0: [39, 51, 53, 56, 51, 58, 57, 38]
1: [56, 37, 42, 57, 58, 66, 55, 39]
2: [47, 44, 35, 42, 42, 61, 69, 36]
3: [28, 61, 44, 37, 36, 54, 56, 57]
4: [30, 52, 60, 51, 46, 57, 48, 43]
5: [59, 54, 54, 45, 43, 10, 27, 69]
6: [47, 35, 62, 60, 63, 54, 42, 61]
7: [55, 78, 65, 54, 38, 9, 37, 70]
8: [60, 49, 44, 38, 42, 40, 37, 56]
9: [26, 42, 51, 52, 46, 55, 56, 29]
10: [79, 53, 49, 55, 45, 27, 37, 69]
11: [28, 36, 45, 40, 38, 61, 43, 45]
12: [56, 64, 64, 45, 53, 44, 41, 62]
13: [23, 63, 59, 44, 41, 19, 46, 48]
14: [55, 48, 42, 48, 46, 69, 50, 54]
15: [54, 77, 54, 51, 29, 45, 49, 66]
16: [49, 54, 46, 50, 60, 56, 63, 49]
17: [30, 33, 59, 57, 51, 60, 41, 52]
18: [52, 49, 47, 61, 61, 57, 65, 32]
19: [53, 34, 42, 48, 47, 67, 45, 50]
20: [76, 54, 61, 44, 50, 12, 20, 71]
21: [53, 44, 54, 55, 54, 51, 39, 60]
22: [45, 33, 50, 54, 52, 60, 45, 47]
23: [53, 48, 52, 56, 61, 54, 61, 51]
24: [47, 53, 46, 38, 59, 61, 72, 27]
25: [63, 48, 61, 48, 49, 14, 23, 64]
26: [53, 44, 48, 55, 52, 55, 50, 51]
27: [45, 50, 58, 53, 53, 54, 43, 51]
28: [54, 40, 53, 56, 52, 43, 39, 62]
29: [66, 51, 49, 50, 51, 32, 38, 62]
30: [80, 60, 52, 34, 51, 35, 41, 53]
31: [37, 59, 61, 52, 42, 33, 48, 53]
32: [34, 47, 37, 34, 36, 63, 50, 42]
33: [32, 42, 51, 52, 50, 62, 48, 43]
34: [51, 41, 61, 51, 63, 59, 43, 59]
35: [32, 43, 48, 54, 50, 56, 63, 28]
36: [31, 50, 37, 34, 34, 65, 54, 42]
37: [56, 56, 47, 56, 46, 50, 48, 55]
38: [47, 58, 42, 40, 37, 66, 52, 55]
39: [51, 27, 50, 60, 53, 59, 34, 55]
40: [70, 54, 58, 62, 59, 35, 37, 67]
41: [62, 42, 48, 62, 54, 62, 43, 55]
42: [49, 47, 56, 51, 65, 58, 56, 47]
43: [50, 33, 57, 64, 62, 57, 47, 55]
44: [60, 61, 47, 42, 50, 44, 57, 47]
45: [29, 42, 43, 48, 60, 58, 69, 26]
46: [29, 47, 58, 52, 51, 60, 47, 43]
47: [36, 45, 44, 46, 44, 63, 50, 51]
48: [68, 45, 49, 53, 56, 37, 45, 46]
49: [47, 52, 41, 43, 45, 71, 53, 48]
50: [75, 62, 60, 30, 45, 38, 26, 67]
51: [40, 34, 53, 60, 46, 58, 37, 62]
52: [42, 50, 40, 36, 48, 58, 72, 25]
53: [61, 79, 53, 48, 38, 15, 49, 73]
54: [44, 59, 62, 42, 47, 59, 41, 56]
55: [57, 32, 40, 48, 50, 64, 51, 50]
56: [62, 46, 54, 56, 53, 43, 35, 70]
57: [70, 48, 40, 62, 62, 60, 61, 46]
58: [35, 45, 43, 52, 58, 61, 69, 28]
59: [52, 45, 57, 48, 64, 58, 53, 52]
60: [58, 41, 54, 61, 60, 61, 44, 53]
61: [73, 44, 41, 62, 64, 62, 56, 54]
62: [48, 68, 54, 54, 38, 29, 49, 71]
63: [21, 61, 60, 45, 40, 28, 45, 45]
64: [45, 39, 40, 51, 48, 66, 62, 35]
65: [51, 47, 39, 59, 54, 66, 66, 43]
66: [40, 45, 45, 54, 59, 63, 65, 33]
67: [43, 50, 56, 51, 59, 61, 54, 46]
68: [65, 63, 45, 34, 56, 53, 69, 32]
69: [24, 45, 47, 47, 45, 57, 51, 37]
70: [54, 43, 45, 55, 55, 68, 50, 49]
71: [43, 42, 51, 59, 51, 58, 59, 39]
72: [62, 38, 55, 65, 64, 56, 42, 59]
73: [65, 69, 55, 34, 55, 40, 53, 55]
74: [65, 36, 42, 56, 59, 59, 51, 52]
75: [55, 46, 61, 63, 60, 52, 43, 71]
76: [47, 49, 46, 43, 56, 40, 64, 29]
77: [35, 44, 45, 55, 58, 60, 66, 27]
78: [29, 51, 49, 46, 41, 58, 45, 53]
79: [51, 40, 58, 58, 64, 60, 48, 53]
80: [55, 51, 58, 61, 57, 40, 47, 54]
81: [64, 50, 54, 60, 54, 48, 44, 56]
82: [55, 58, 42, 40, 64, 50, 81, 26]
83: [24, 45, 54, 56, 48, 53, 59, 32]
84: [69, 64, 49, 28, 43, 39, 42, 53]
85: [37, 45, 43, 53, 59, 58, 72, 23]
86: [58, 53, 55, 62, 53, 29, 42, 54]
87: [21, 72, 61, 39, 35, 9, 43, 64]
88: [36, 46, 62, 55, 57, 53, 48, 48]
89: [55, 41, 45, 59, 64, 56, 58, 35]
90: [42, 36, 48, 53, 58, 61, 56, 39]
91: [62, 56, 56, 60, 53, 35, 43, 58]
92: [67, 45, 53, 51, 58, 53, 44, 61]
93: [64, 59, 49, 59, 44, 44, 49, 59]
94: [41, 48, 52, 52, 58, 42, 64, 30]
95: [61, 48, 40, 52, 66, 56, 69, 42]
96: [60, 51, 54, 60, 61, 40, 51, 45]
97: [51, 48, 37, 51, 49, 66, 61, 47]
98: [46, 48, 46, 54, 50, 59, 50, 43]
99: [56, 59, 37, 47, 56, 50, 81, 42]
100: [67, 55, 48, 20, 43, 51, 50, 44]
101: [61, 43, 42, 57, 56, 62, 56, 41]

[43, 67, 63, 45, 47, 57, 46, 57] 54 12 27
[60, 58, 42, 42, 31, 60, 50, 58] 38 14 37
[66, 69, 46, 51, 41, 48, 55, 64] 93 37 15
[63, 60, 37, 18, 25, 62, 48, 42] 100 38 84
[41, 36, 47, 51, 53, 64, 52, 40] 90 22 33
[62, 62, 40, 44, 34, 52, 58, 48] 44 38 37
[55, 61, 42, 46, 53, 36, 56, 62] 44 93 37
[60, 43, 44, 60, 56, 57, 52, 38] 101 89 1
[42, 69, 62, 58, 42, 30, 46, 66] 62 31 15
[40, 34, 54, 58, 51, 54, 39, 60] 51 17 39
[55, 46, 43, 47, 43, 67, 51, 54] 14 49 19
[73, 62, 49, 41, 59, 48, 57, 44] 44 73 68
[54, 45, 38, 56, 54, 69, 65, 41] 65 97 101
[81, 67, 63, 54, 46, 0, 25, 82] 20 5 7
[60, 50, 35, 45, 42, 63, 47, 63] 14 38 49
[25, 31, 59, 57, 46, 52, 38, 47] 17 46 33
[63, 35, 38, 55, 57, 65, 55, 55] 74 55 70
[46, 42, 46, 51, 57, 66, 56, 42] 90 70 98
[62, 39, 48, 57, 52, 62, 40, 58] 41 60 92
[55, 53, 43, 39, 54, 43, 68, 24] 76 82 68
[56, 60, 42, 47, 47, 50, 66, 51] 44 16 99
[56, 60, 44, 17, 32, 44, 44, 42] 100 84 8
[61, 52, 46, 57, 49, 49, 46, 50] 37 81 26
[52, 60, 43, 44, 37, 62, 49, 62] 38 14 49
[50, 56, 30, 5, 25, 53, 68, 14] 52 2 100
[51, 65, 61, 57, 49, 34, 49, 75] 62 12 91
[58, 49, 38, 45, 44, 71, 50, 56] 14 49 38
[37, 70, 61, 52, 41, 42, 44, 58] 31 62 54
[51, 44, 50, 54, 53, 55, 51, 50] 26 98 23
[64, 62, 64, 54, 63, 29, 38, 73] 40 91 12
[52, 60, 35, 7, 21, 55, 50, 33] 100 32 36
[61, 42, 51, 34, 49, 50, 37, 53] 8 92 21
[46, 52, 54, 48, 45, 49, 42, 52] 27 54 37
[74, 51, 45, 54, 63, 54, 57, 43] 57 61 95
[66, 47, 44, 53, 48, 61, 42, 55] 41 14 92
[31, 53, 60, 54, 41, 35, 49, 46] 31 63 4
[38, 43, 62, 57, 58, 59, 45, 52] 88 27 17
[48, 54, 55, 44, 36, 57, 45, 55] 54 38 27
[47, 36, 46, 54, 56, 63, 53, 37] 90 1 71
[63, 58, 47, 46, 45, 13, 32, 75] 5 25 20
[54, 47, 53, 59, 58, 39, 56, 41] 96 80 23
[46, 60, 61, 43, 50, 56, 44, 60] 54 12 27
[47, 54, 67, 53, 52, 41, 37, 64] 12 21 80
[60, 65, 54, 47, 44, 10, 32, 75] 5 7 53
[39, 48, 41, 36, 53, 50, 75, 14] 52 24 85
[53, 28, 50, 59, 57, 62, 41, 55] 39 43 22
[53, 39, 55, 63, 56, 62, 42, 55] 60 43 41
[35, 29, 53, 58, 49, 59, 39, 50] 17 22 51
